Each row is where one point has got to under a steady rotation. How many ticks took it there?
The counts run from 0 to 160.
[121 136 145 165 148 166 118  94 142 148 114  92 149 150 141 167 103 126
 174 182 148 130 175 107 124 101 135  99 124 113 134 142 143 130 131 124
 135 112 126 102 103 172 158 127 200 117 164 161] : 103
[176 148 154 188 164 173 129 137 177 143 113 142 146 106 103 158 142 139
 105 157 154 165 137 120 104 141 105 101 138 105  92 179 158 116 120 136
 120 123 148 175  89 132 128 138 115 164 129 151] : 82
[150 124 148 180 140 187 114 111 111 130 106  83  79 105 104 148 134 139
 154 166 151 154 115 156  95 115 127 118 111  94 141 121 169 121 149 142
  95  90 163 165  85 128 159 136 128 115 109 147] : 1
[151 140 149 169 155 179 112 111 114 131 126  66 107 104 110 144 126 144
 141 163 126 156 143 147 135 141 152 109 133  97 144 113 158 114 177 141
  78 102 167 186  94 148 160 130 146 107 117 148] : 2
[129 144 156 166 129 144 134  89 125 161 141 132 114 145 122 176 127 145
 126 144 115 162 112 115 136 142 113 115  68  86 151  89 139 152 144 134
 108 135 113 143  35 166 164 106 159 118 155 142] : 71
[148 144 183 147 147 128 188 147 163 161 108 148 156  84 109 148 129 147
 107 146 166 171 127 144 141 114 113 145 159 120 101 174 117 152  93 152
 137 141 141 149  99 144 145  88 120 144 175 157] : 91
[126 114 107 179 136 139 141 125 144 141 105 121 118 142 124 149  51 147
 171 151 167  94 162 119 106 118 162  94 125 102 124 187 117 118 121  96
 121  94 119 128 142 106 136 153 172 148 115 158] : 106
[109  94 154 171 133 128 123 105 109 146 119 103 102 140 129 142  54 160
 160 122 163 121 164 118 111 100 174 126 112  75 146 141 143 129 131 126
  92 135 118 122 100 111 161 146 191 128 123 161] : 24
[139 141 146 165 154 148 115  92 128 136 117 139 128 137 130 141  95 104
 177 174 145 121 171  84  99 111 116 112  89  92 121 156 151 128 121 123
 120 121 100 130  74 171 166 157 186 154 146 156] : 29
[128 134  95 155 144 106 139 128 123 155 146 127 134  98 129 156  89 153
 154 136 107 142 135 153 154 140 174 141  87 104 153 115  67 149 161 134
  78 146 115 168  98 149 164  97 173 143 107 134] : 117
[127 114 170 159 139 133 149 150 151 185 118  79 145 105 125 172 115 176
 116 138 153 168 151 151 156 107 184 131 184 126 136 139 113 143 131 143
  95 136 158 118 118 130 135  85 170 117 151 158] : 95
[170 121 133 180 152 169 129 140 141 146 105 143  72  95 107 186 142 136
 150 181 157 142  82 139 101 116 140 109 108 123 129 109 121 134 120 132
 106 102 143 151  84 108 130 108 127 124  99 169] : 124
[133 139 168 164 144 154 116  74 122 134 129 130 116 153 119 138 103 126
 147 154 144 126 155  96 107 122 104 104  80  75 125 143 181 132 131 127
 121 122 106 141  59 160 165 151 162 138 152 151] : 153
[160 157 122 163 155 126 147 158 163 169 125 172 157  77 117 181 148 122
 132 174 132 164 128 150 135 131 126 139 120 141 120 148  78 156 115 143
 119 148 126 165  93 165 137  85 146 168 140 148] : 40
[156 169 123 143 160 121 143 132 138 150 133 154 159  82 120 147 126 112
 159 179 108 151 142 150 134 118 118 151 107 130 126 148  81 151 128 147
 112 151 120 166  87 191 159 105 164 162 156 129] : 39
[139 136  95 132 124 136 166  98 124 112 112  98 113 107 124 118  46 142
 172 159 145  88 129 145 136 125 148  99 132  92 128 160 132 110 142 112
 127  66 137 178 123 113 153 133 144 100 124 151] : 56
[147 157 165 180 161 167 111  86 148 145 138 117 150 160 136 158 122 133
 127 162 130 151 168  92 121 149 117  94 103  88 116 137 169 131 144 121
 117 134 117 145  78 171 143 137 177 143 150 151] : 154
[120 161 103 152 118 140 166  81 145 142 120 124 139 135 114 144  83 150
 165 161 141 123 117 148 127 130  74 122  83 107 137 160 124 130 134  98
 161  76 132 153  82 158 170 115 148 112 169 114] : 61
[158 145 142 169 168 115 144 144 162 137 137 164 155  98 117 115  86 152
 105 129 138 132 159 118 121 154 153 118 128  78  97 187 119 124 130 133
  99 156 119 190 117 122 134 138 130 203 117 149] : 160
[139 154 109 110 128 131 168  78 131 116 134  94 141 117 133 111  55 134
 165 175 116  90 143 138 155 139 149  88 138  96 122 152 130 116 157 111
 123  89 133 179 106 141 161 108 155  99 158 150] : 57
[111 120 170 163 133 145 139 130 124 178 122  77 142 101 123 166 122 164
 140 143 149 174 159 165 146 105 149 155 150 125 154 136 120 143 128 140
 112 123 154 123 101 166 172  93 179 112 165 137] : 94
[138 144 109 160 132 137 178 133 170 153 121 101 148 106 113 147  77 189
 105 130 152 147 111 166 162 158 142 101 167 112 117 172 114 111 138 111
 119  88 170 181 135 106 132  87 115 117 135 129] : 137
[147 126 118 180 145 174 115 123 110 131 109 104  76  91 110 169 126 124
 177 179 149 135 104 158 107 109 147 118  96 122 151 113 135 132 143 135
  95  89 153 165  86 124 155 123 138 116  90 154] : 125
[104 121 165 167 129 145 151 124 110 162  94  97 119  94 108 153 118 154
 160 141 173 167 140 170 117  78 123 171 137 126 145 149 121 146 104 149
 126 111 162 129  93 153 177 106 154 115 168 123] : 93
[114 126 158 159 128 144 153  98 153 182 140  95 138 152 130 183 117 183
 109 134 132 169 126 138 160 142 132 115 124 101 147 111 141 156 137 117
 121 125 145 123  72 147 157  83 158 102 168 137] : 145
[120 120 166 145 145 118 130 102 119 147 142  97 130 146 131 134  72 144
 151 142 135 121 183  99 144 121 187 113 126  77 138 127 147 137 140 138
  88 149 108 125  98 140 160 136 201 132 135 169] : 25
[146 126 113 214 159 163 112 149 171 153 107 150 128 123 112 165  97 143
 150 161 160 136 153 121  79 133 140 113 110 113 106 189 119 117 123 112
 115 122 130 139 123 115 132 143 157 192  97 151] : 32
[120 109 169 121 134 114 158 102  96 134 114  88 112 111 127 128  67 140
 169 143 154 117 164 128 152  75 177 131 150  97 142 132 137 146 125 151
 104 127 130 131  98 147 173 123 183 106 157 167] : 98
[159 132 137 155 132 175 150 117 134 134  88 115  89 107 106 167 121 115
 179 195 172 116 107 148 112  94 130 109 134 125 129 136 140 131 115 128
 128  67 157 135  89 112 146 106 137  97 138 176] : 51
[142 142 117 148 142 176 127 104 141 144 122  66 131 126 127 174 115 137
 158 192 129 132 144 138 159 135 157  81 152 130 132 125 130 120 157 119
 109  85 156 151 118 140 132  96 170  86 134 154] : 53
[133 130 153 143 143 116 173 137 113 127 110 130 128  63 107  85  76 155
 142 127 163 137 149 159 118  95 134 162 141  97 122 181 124 122 120 153
 111 124 141 194 102 140 178 140 121 151 147 127] : 88
